One turning vector, and how many steps it has turned
The counts run from 0 to 211.
[140 125 115  54 126 121  91 146 114 123 149 133 183 113  57 134 133 158
 163 121 110 123 157 134 129 140 144 123 147 151 130 145 152 132 110 108
 132 151  50 167 141 113 123 145] -> 13
[149 136 146 166 156 167 190 105 122 166 124 103 105 117 135 121 103 105
  98 132 121 132 138 171 121 132  93 113 113 144  83 109 139 127 116 169
 134 104 187  97 106 137 110 106] -> 56
[150  95 140 122 147  94  51 107 158 159 139 114 156 105 107 119 155 121
 207  99 143 116  97 117 120 162 130 130 173  99 141 129 148 116 118 103
 152 130 111 142 130 131 137 129] -> 176
[172 135 154  95 131 165 112  94 120 117 143 125 168 111  73  95 157 128
 113 132 108 168 148 141 143 101 161 123  79 104  95 147 168 154 114 120
 169 143 165  98 120 113 125 121] -> 41
[131 164 116 143 131 127  95 100 172 154 143 100 129 118 105 121  97 166
 143 132 155 125  94  93  59 157  93 117 142 117 157  94 175 152 163 136
  82 120 126 146 150 128 126  98] -> 192
[105 132 123 151 135 145 155 154 115 112 100 114  74 106 146 130  63 124
 135 150  95  89 119 126  81 125  92 114 152 129 108  96  89 148 122 131
  86 110 163 135 162 170 113 110] -> 85
[111 166  86  91 131 103 122 109 134 139 156 122 129 104 112 156 115 177
 110 140 169 130 107  95  79 160  97 107 136 148 157  98 164 137 157 130
  81 146  95 161 158 112 121 120] -> 111
[100 115 124 137 127 154 182  95 181 109 156 112  90  99 123 158  88 153
  83 153 135  89 155 149 126 115 145 163  87 116 128 160 139 124 153 103
 114 141 118 100 132 121  81 154] -> 134
[115  82 176 145 115 146 114 148 145  92  82 145 125 128 144  78 155  92
 180 151  95  93 131 109  98 103 149 151 164  79 132 126 108 156  92  98
 141 131 167 119 121 143 112 135] -> 68
[121  98 157 120 132 123 130 121 122 175 120 111 209 129 122 119 193 146
 124 130 187 171  96 115 108 132 149 148 126 126 143 134 142 117 147 142
 171 197 135 141  89 111 121 118] -> 46
[190 132 138  92 151 137  94 163 120 159 112 119 173 132  78  81 116 104
 158 109  76 136 147 161 135 146 114 118 174 159  81 120 141 140 107 142
 146 116 102 171 118 140 161 131] -> 171
[122 111 180 147 120 157  94 148 150  87  89 127 126 109 115  92 134 117
 188 148 104 109 124 118  92 105 161 135 125  74 129 141  79 153 131  92
 130 174 176 128 142 151 102 106] -> 69
[ 91  91 108 139 137 103 128 108 102 107 130 105 107  56 168 167 108 118
 148 148  99 118  90 128 159 128 160 103 128 120 113 136  72  94 135  85
 128 124 157 109 143 179 128 143] -> 101
[118 157 160 129 152 146 160  97 138 101 111 130  46 102 149 171 142 141
 123 127 133 113 161 174 139 124 170 146  59 131 140 148 106 127 172 123
 116 168 144 125 119  98 126 124] -> 104
[118  90 100 166 151 101 157 114 148 150 131 123 129 101 177 154 152 109
 156 139 129 136 105 162 104 162 129 149 170 158 141 126 138  81 172 147
 128 114  84 176  77 114 150 132] -> 78
[134 118 148 102 131  93  54 119 181 113 126 133 137 127 108 112 131 135
 142 112 166 116 127  89 151 131 155 144 134  71 141 163 129 143 132  86
 147 164 118 124 159 133 145 183] -> 18
[131 137 134  54 129 150 130 152 113 107 138 154 187 136  64 119 158 149
 118 145  97 140 180 128 128 120 150 147 119 140 128 140 165 145 125 110
 132 161  69 159 130  99 118 156] -> 12
[128 139 124 127 112 164 125 115 114  77 127 126 153  77  82 104 114 166
 148 157  69 145 108 114  96 104 143 104  90 108  97 120 135 153 124  90
 128 115 179 105 147 139  96  84] -> 198
[162 166 125  92 163 131 116 147  80 118 104 146 108 110 114 112 123 105
 161 117  54 131 151 163 130 132 111  89 144 167  97  99 133 147 110 138
 106 101 123 161 134 136 155 105] -> 90
[141 147 167  68 153 151 126 131  62 118 104 137  64 119 105 132 131 110
 168 115 106  97 177 151 137 128 143 106 106 134 101 127  99 142  84 118
 136 170 136 133 144 125 121 114] -> 120
[134 124 105  84 146  79  70 117 100 127 129 123 146  94 119 142 154 133
 208 115 118 118  98 112 106 164 141  99 172 138 150 114 129 118 117 111
 122 134  98 166 128 123 143 116] -> 95
[ 97  88 133 146 137 119 174 100  78 104 123 125  78  70 185 168 141 107
 142 144 110 125 118 143 144 124 149 126 122 135 116 119  76 100 120 116
 154 131 182 105 121 144 106 138] -> 102
[140  98 141 148 157  91  74 110 174 177 121  93 121 113 155 140 116  99
 166 100 166 121  93 130 149 164 118 137 178  95 111 132 130 102 136 119
 143 129 132 136 122 146 166 154] -> 49
[ 98 145 126 121 143 139 175 161 129 131 107 147 101 142 157 153 126 128
 107 151 146 116 149 135 104 149 114 153 153 171 158  99 129 134 167 165
  88 170  79 183 110 108 122 146] -> 109
[112  95 131  87 129 129 141 126  67 152 143 121 154 154 110 112 169 123
 126 133 169 118 130  94  92 144  71 127 188 147 128  83 165 130  68 150
 141 138 115 130 135 110  92 136] -> 143
[143 172 137  85 155 141 139 155  57 119  96 154 144 127 123  98 139 119
 131 132  72 162 131 125 123 110 127  95 145 177  99  86 120 159 111 164
 121 134 151 167 118 146 156 112] -> 91
[119  94 119 111 149  68 101  78 181 129 158 129 103 119 163 155 147 125
 127 106 174 116 125 116 157 151 142 163 128  90 155 155 148 108 143  96
 127 124  85 104 128 104 131 196] -> 129
[125 140 127 133 122 119 140 123 147 135 118 118 180  82 138 143 147 151
 109 143 118 181  85 135 141 132 164 132  90 149 131 130 123 116 208 146
 130 148 139 167  87 146 155 121] -> 76
[ 77 106 141 137 126 131 170 127 129 130 112 123  99 116 174 149  92 115
  59 142 173 124 122  98 142 117 121 131 123 115 111 124  78 138 134 131
 128 156 172  99 142 164 103 175] -> 132
[142  95 138 137 147  98  63 104 124 165 115 106 144 115 143 102 145 100
 183  96 153 125  84 103 134 160 115 106 177  97 109 114 123 116  96 115
 151 135 170 115 141 151 161 127] -> 177
[102 127  97 124 132  94 128  84 171 123 168 146 111 129 165 144 131 142
  70 137 181 137 115  97 141 145 109 145 123 126 155 124 174 129 154 126
 107 108  96 113 139 105 141 184] -> 1
[115 117 132 156 163 106 133 130 146 171 104 109  94 121 176 156 139 111
 168 114 171 108 114 137  98 172 109 148 179 154 151 103 121 105 168 154
 105 147 114 179 102 127 148 122] -> 79
[125  94 119 134 151 121 137 113 146 173 149 123 117 164 136 124 135 106
 117 116 162  98 144 127 106 162  57 150 184 146 124 104 187 129  88 148
 117  97  97 129 121 111 119 155] -> 32
